Rows are one point carried round by a steady rotation, each followed by how many ticks it has turned.
The counts run from 0 to 136.
[ 91 132 141 109 138 168 143 147 161 134 120 134 168 133 130 125 126 167
 127 126 103 156 141 179  94  99 125  89 108 123 171 113 173 154 147 104
  90 131 137 105 109  52 146 108 134  68 167 136 142 123 126 124 178 130
 122 116 119 102 116 139 122 176 116 132 126 146 146 147 106 141  87 108
 162  92 140 125 136 185 113 188  88 105] -> 103
[120 141 144  85 157 147 150 150 152 132 136 137 164 151 120 122 135 166
 132 124 118 170 133 174 117  88 135 129 113 112 159 126 125 144 128 104
  93 111 103  84 111  98 142 134 152  53 138 172 141 112 127 133 157 115
  97 115 163  92  96 137 113 179 114 107  94 129 168 117 122 128  79  99
 154 113 122 118 149 203 103 176 128 116] -> 50
[111 139 151 134 136 166 151 124 166 131 139 124 163 121 117 146 137 167
 130 128 104 153 131 168 132  99 129 121  81 134 162 119 152 166 153  91
  98 135 140  91 114  78 160 126 162  47 166 147 145 116 125 153 188 137
 113 123 115 113 102 130 131 173 113 127 122 135 145 139 116 131  99 117
 151 113 122 130 155 191  97 202 108 116] -> 111
[131 126 135 114 151 144 135 114 170 134 142 133 148 130 118 138 149 163
 149 146 121 169 116 160 150  91 168 115  79 115 135 106 152 153 166 103
  99 122 145 130 129  66 135  98 150  65 133 148 150 126 134 169 194 135
 127 111 134 111  89 135 144 166 115  95 137 121 141 116 122 146 112 112
 141 109 123 121 160 193  91 193 117  82] -> 72
[112 114 138  84 139 150 160 143 163 127 112 130 157 157 124 140 132 154
 157 122 115 162 115 186 123  93 141 101  97 119 143 129 139 138 131  94
  96 126 124  78 101  81 137 133 141  54 126 158 158 121 128 134 172 123
 113 112 128  90  89 132 116 178 116  87  94 134 172 133 108 143  70 112
 166 107 111 122 154 186 104 170 114 120] -> 106
[115 117 157  88 153 135 139 133 156 143 131 136 188 125 106 136 153 175
 145 155 115 150 131 189 119 104 154  97  97 110 151 107 163 147 149 122
  76 106 126 131 112  52 128 107 133  73 127 137 153 109 123 146 176 135
 121 130 131  78  87 154 152 166 135  80 145 124 147 131 116 148  98 100
 137 105 124 108 135 175 105 186  98  90] -> 8
[ 99 154 139 114 154 162 138 137 169 123 114 133 147 136 125 128 133 167
 137 139 122 168 130 167 114 103 125 110  99 140 153  99 137 158 141 100
 105 120 138  72 106  77 143 123 150  76 144 140 137 129 122 148 178 117
 120 124 142 106  91 140 101 173  86 107 100 143 146 138 105 126  86  98
 170  93 128 126 162 199 109 192 105  94] -> 102
[124 119 136 102 150 166 153 137 175 138 134 135 161 145 121 138 149 159
 153 113 125 166 112 165 121  96 156 110  76 108 139 124 160 160 157  79
  99 132 128 103 106  85 132 111 136  67 143 153 166 117 141 134 183 150
 102 114 131 103  99 141 130 195 119 100 102 117 157 130 109 138  83  98
 146 109 135 137 153 191 116 188 114 109] -> 115
[116 119 149 113 139 136 136 134 142 124 134 135 164 152 129 130 110 139
 127 127  73 178 120 162 126  95 137 108 107 134 147 107 163 139 147 126
  80 111 125 113 116  57 123 111 138  44 140 159 165 104 132 145 182 123
 114 115 101  67 117  92 123 179 111 115 106 130 161 148  99 136 106 111
 139 122 109 104 134 181 136 187 123 126] -> 96
[ 91 124 148 117 138 144 113 143 146 143 127  99 176 140  99 136 144 161
 132 151  93 154 131 187 115 105 136  95  92 133 164  91 164 123 143 118
  75 109 152 122 113  44 135 119 122  78 145 119 157 116 117 163 192 128
 123 148 132  85 110 122 120 161 107 105 118 143 154 135 122 166  91 112
 143 112 120  99 143 177 137 189 100 100] -> 91
[140 124 135  95 140 133 137 131 143 119 116 116 153 160 133 124 106 136
 149 132 131 189 112 167 128  84 139  98 107 136 133  95 156 135 175 126
  97 124 130  92  99  78 124 113 152  71 138 156 167 118 129 163 187 117
 112 112 136  78  94 121 126 162 124 103 100 127 161 130 106 115  95 130
 140 106 108  93 157 184 123 188 134  90] -> 15
[113  97 169 117 138 132 145 127 162 144 129 119 155 161 122 143 129 140
 134 164  98 157 142 182 126  95 147  85  96 114 166 105 161 137 137 115
  93 111 143 104 127  53 143 112 150  62 150 146 168 112 146 165 165 126
 124 140 118 102 115 105 132 154 107  86 138 134 161 129 121 150  98 120
 158 148 115 132 136 148 134 204 112 135] -> 26
[146 118 142 109 141 142 134 109 159 139 139  95 142 149 119 131 149 143
 148 144 127 172 119 163 135 100 163 111  84 111 120 109 144 145 169 101
  92 119 131 123 106  71 134 109 146  58 129 149 166 115 135 173 202 140
 118 111 140  80  95 133 128 154  96  97 109 123 149 117 113 129  98 126
 128 121 114 112 173 191 108 175 124 113] -> 71
[134 140 146 105 162 135 139 118 160 135 144 126 163 129 119 132 149 171
 122 161  98 153 112 159 142 105 163 131  97 124 138 120 129 129 144 107
  83 112 119 113 117  67 137 118 160  61 114 163 150 117 119 160 185 120
 108 122 146  89  99 127 155 163  93  86 115 122 145 113 119 132 124 108
 142 134  94 114 159 226 104 179 122 102] -> 136
[ 97  99 154 123 142 134 155 128 150 148 141 145 157 146 118 148 149 157
 136 147  68 137 120 187 121  93 153  98  82 126 164 120 162 137 135  93
  77 119 130 123 129  63 151 109 138  57 147 141 162 114 130 143 177 143
 121 136 119  98 128 110 138 170  97  95 135 127 156 133 117 157  98 104
 149 129 117 124 141 181 143 192 111 129] -> 108
[109 112 148  99 161 136 149 142 176 125 121 115 145 153 121 123 104 146
 144 141  99 176 106 163 137  89 145 116  98 128 150 103 151 136 150 119
  98 110 127  96 104  74 115 121 149  48 128 169 162 115 131 156 175 108
 112 118 102  82 104 108 116 177  95  83 100 123 169 136  97 105 108 113
 166 122 108 115 146 186 106 181 130 112] -> 97
[104 130 159 111 151 141 152 118 165 155 141 135 173 123 111 135 168 174
 129 170  96 139 129 174 114  92 158 101  95 108 166 129 144 140 133 108
  89 101 127 119 119  56 152 110 143  63 151 139 145 117 119 150 184 143
 114 118 152 101 100 141 148 170 103  90 140 126 138 125 133 144 105 102
 140 114 114 127 154 189 113 189  92 101] -> 64
[117 151 132  99 148 138 124 123 137 136 124  97 156 125 115 134 138 162
 125 148 115 161 131 168 132 105 129 117 111 138 140 102 121 146 152 122
  91 108 139  94 100  62 122 121 151  53 142 149 151 123 120 182 193 123
 113 124 140  72  85 148 121 147 104 103 118 147 146 137 120 136  99 130
 159 100  85  95 160 200  93 184 124  99] -> 11
[142 103 140 118 141 149 139 131 143 134 127 109 153 156 107 143 151 146
 131 134 117 149 128 166 122 101 137 101  98 128 139 107 139 135 158 106
  74 105 148 116 115  61 139 131 131  66 153 160 180 108 124 167 188 122
  87 140 137  71 128 120 134 170  98 103 119 129 146  97 139 142  94 109
 136 150 126 117 153 177 144 188 125 125] -> 126
[119 110 142 123 159 152 136 136 150 133 136 128 151 156  96 136 136 148
 137 129  98 157 106 165 116 100 150  98  88 130 147  99 169 149 160  93
  74 110 141 135 117  72 136 122 131  49 148 145 180 109 127 141 186 143
 110 149 122  81 149 107 131 197 101 119 124 112 153 104 110 137  91  95
 141 134 132 128 158 195 149 189 111 119] -> 44
[104 111 134 116 132 149 136 126 146 150 140  99 161 161 107 146 149 147
 136 132  69 150 102 168 115 117 129 103  76 127 146 115 143 129 141  91
  83 114 125 114 120  71 147 127 127  59 141 144 149 129 125 155 202 134
 102 134 107  80 127 121 116 188  97 100 107 122 169 133 105 147  90 103
 151 115 110 122 159 199 140 165 105 127] -> 36
[113 139 142 114 149 148 137 153 156 150 153 154 165 135 111 134 164 168
 122 138  87 147 142 165 116  99 137 118  90 124 168 133 139 151 122  93
 107 104 120 103 124  74 162 121 156  50 152 153 151 115 112 151 172 128
 114 134 140 116 115 146 138 181 116 109 127 134 136 121 136 148  98  96
 157 114 115 135 138 192 111 191 103 115] -> 120
[121 124 138  76 156 145 142 135 152 133 124 120 170 146 119 125 135 170
 155 150 136 169 119 168 137  99 160 101 102 104 128 115 143 133 141 116
  94  97 125 102  89  64 111 129 141  80 118 151 151 113 121 149 182 118
 121 118 142  72  84 152 124 151 120  71 104 125 165 120 124 135  87 104
 143 108 123 106 155 189  88 174 114  98] -> 7
[142 129 135  98 157 170 151 127 165 118 124 142 170 138 126 119 139 181
 139 132 140 176 125 157 133  86 140 117 113 116 148 117 154 153 150 100
 101 136 131  96 101  80 127 119 145  61 155 159 156  98 134 140 179 132
 109 105 149 101  90 150 138 176 130 106 116 129 144 127 121 123  98 100
 137 110 129 108 161 186  99 185 122  94] -> 59
[132 129 119 116 136 164 118 132 138 129 126 124 157 165 139 126 130 149
 128 105  97 182 119 153 127  97 129 107 107 129 147 113 155 140 158  94
  92 120 133 116 112  77 132 114 139  54 139 151 173 126 139 142 200 137
 120 124  99  93 110 119 111 175 108 139  80 118 157 143  99 140 102  98
 158 108 124 135 154 207 113 180 113 119] -> 32
[ 96 103 160 127 156 157 146 131 166 125 125 124 162 129 108 142 111 159
 134 157 112 149 124 185 121 106 133  95  84 120 156  88 166 152 169 117
  86 133 144 124  95  57 130 101 132  74 155 128 160 112 130 141 177 138
 114 141 120  92 121 117 125 174 112  97 137 131 144 141 119 143  94 108
 158 123 132 112 148 147 125 206 113 111] -> 99
[129 139 135 113 156 144 125 158 140 136 142 139 144 162 135 130 146 167
 105 121  87 163 117 161 115  90 148 109 124 137 151 129 133 120 141 104
  75  96 117 106 122  78 133 123 148  53 145 155 165 121 130 135 174 118
  94 130 130  92 117 131 123 177  95 119 106 121 146 125 108 117 103  91
 147 124 126 129 158 216 127 168 114 122] -> 49
[135 150 124  98 142 152 122 131 143 143 154 138 179 139 132 123 153 168
 119 143 107 184 122 165 127  97 137 107  91 125 159 124 146 145 143 115
 114 108 123 114 124  78 136 100 142  71 133 145 146 134 134 158 194 125
 122 119 132 104  85 145 135 160 124 113  99 129 149 125 107 129 113 103
 151  88 113 127 156 212  77 176 106  92] -> 76
[151 143 139 102 154 164 127 145 130 120 130 128 157 156 122 128 160 162
 106 129 118 176 153 176 111  96 128  85 138 127 158 111 151 137 154 116
  77  96 138 112 121  60 139 113 140  66 158 151 169 100 122 158 188 135
  98 136 159  86 127 132 125 173 110 136 112 139 147 113 133 141  91 105
 139 122 134 119 152 187 132 195 109 112] -> 130
[127 142 152 115 143 139 130 149 134 147 142 153 157 152 121 134 153 159
 112 139  77 170 144 186 116  87 130 102 118 121 175 132 138 127 127 106
  95  83 123  94 134  75 154 123 143  55 153 158 167 107 128 156 177 116
  99 130 146 103 123 135 135 178 109 114 113 154 156 112 144 151  87  88
 148 146 120 138 134 180 128 192 111 136] -> 121
[139 118 147 109 140 141 134 112 123 134 135 111 179 141 108 144 160 155
 136 137 100 150 118 164 138 104 149 114 113 127 138 113 134 124 138 110
  63 105 122 124 119  75 133 129 138  60 134 144 170 117 119 164 195 124
 105 129 146  54 113 121 140 164  95  92 112 121 162 117 122 151  98 105
 126 131  99  89 161 197 134 157 126 108] -> 135
[ 87 144 157 118 156 145 139 155 172 140 135 150 153 122 140 123 137 170
 122 168  82 156 139 181 112  93 133  93  99 118 181 114 162 149 129 122
 103 116 129 103 129  48 139  89 144  70 145 143 140 131 127 151 161 125
 124 126 120 116  90 143 137 170 110 107 133 129 143 154 112 146 106 102
 177 107 120 140 144 189 110 196  90 107] -> 21
[129 148 144 104 151 152 126 148 138 143 140 151 178 130 121 122 137 173
 129 133 133 178 146 166 120  89 136  97 105 119 165 110 163 158 164 132
 104 100 136 121 114  65 117  93 128  70 156 153 158 110 131 155 183 144
 117 137 152 100 114 155 148 183 133 121 130 132 142 124 115 139 107 104
 136 107 139 107 133 178 110 204  97  95] -> 4
[ 99 121 157 110 145 142 129 148 134 130 129 143 185 132 109 138 113 153
 132 124  97 170 145 176 114  87 117 113 119 140 172 103 180 150 155 126
  82 102 137 110  98  50 132 114 135  59 165 143 164 109 137 141 178 116
 102 138 114  92 113 121 126 173 139 118 124 139 165 153 109 143  99 110
 140 117 115 110 125 166 129 193 103 124] -> 95
[125 134 137  98 150 144 149 115 160 141 130 123 158 141 114 138 159 166
 151 162 130 148 119 180 120  99 153 110  83 111 138 116 143 126 132  85
  83 129 132 104 106  75 136 115 151  62 123 150 151 122 113 150 184 146
 114 107 148  83  78 150 132 154 111  91 124 123 149 132 129 146  80 111
 133 125 122 116 167 198  99 171 110  89] -> 63
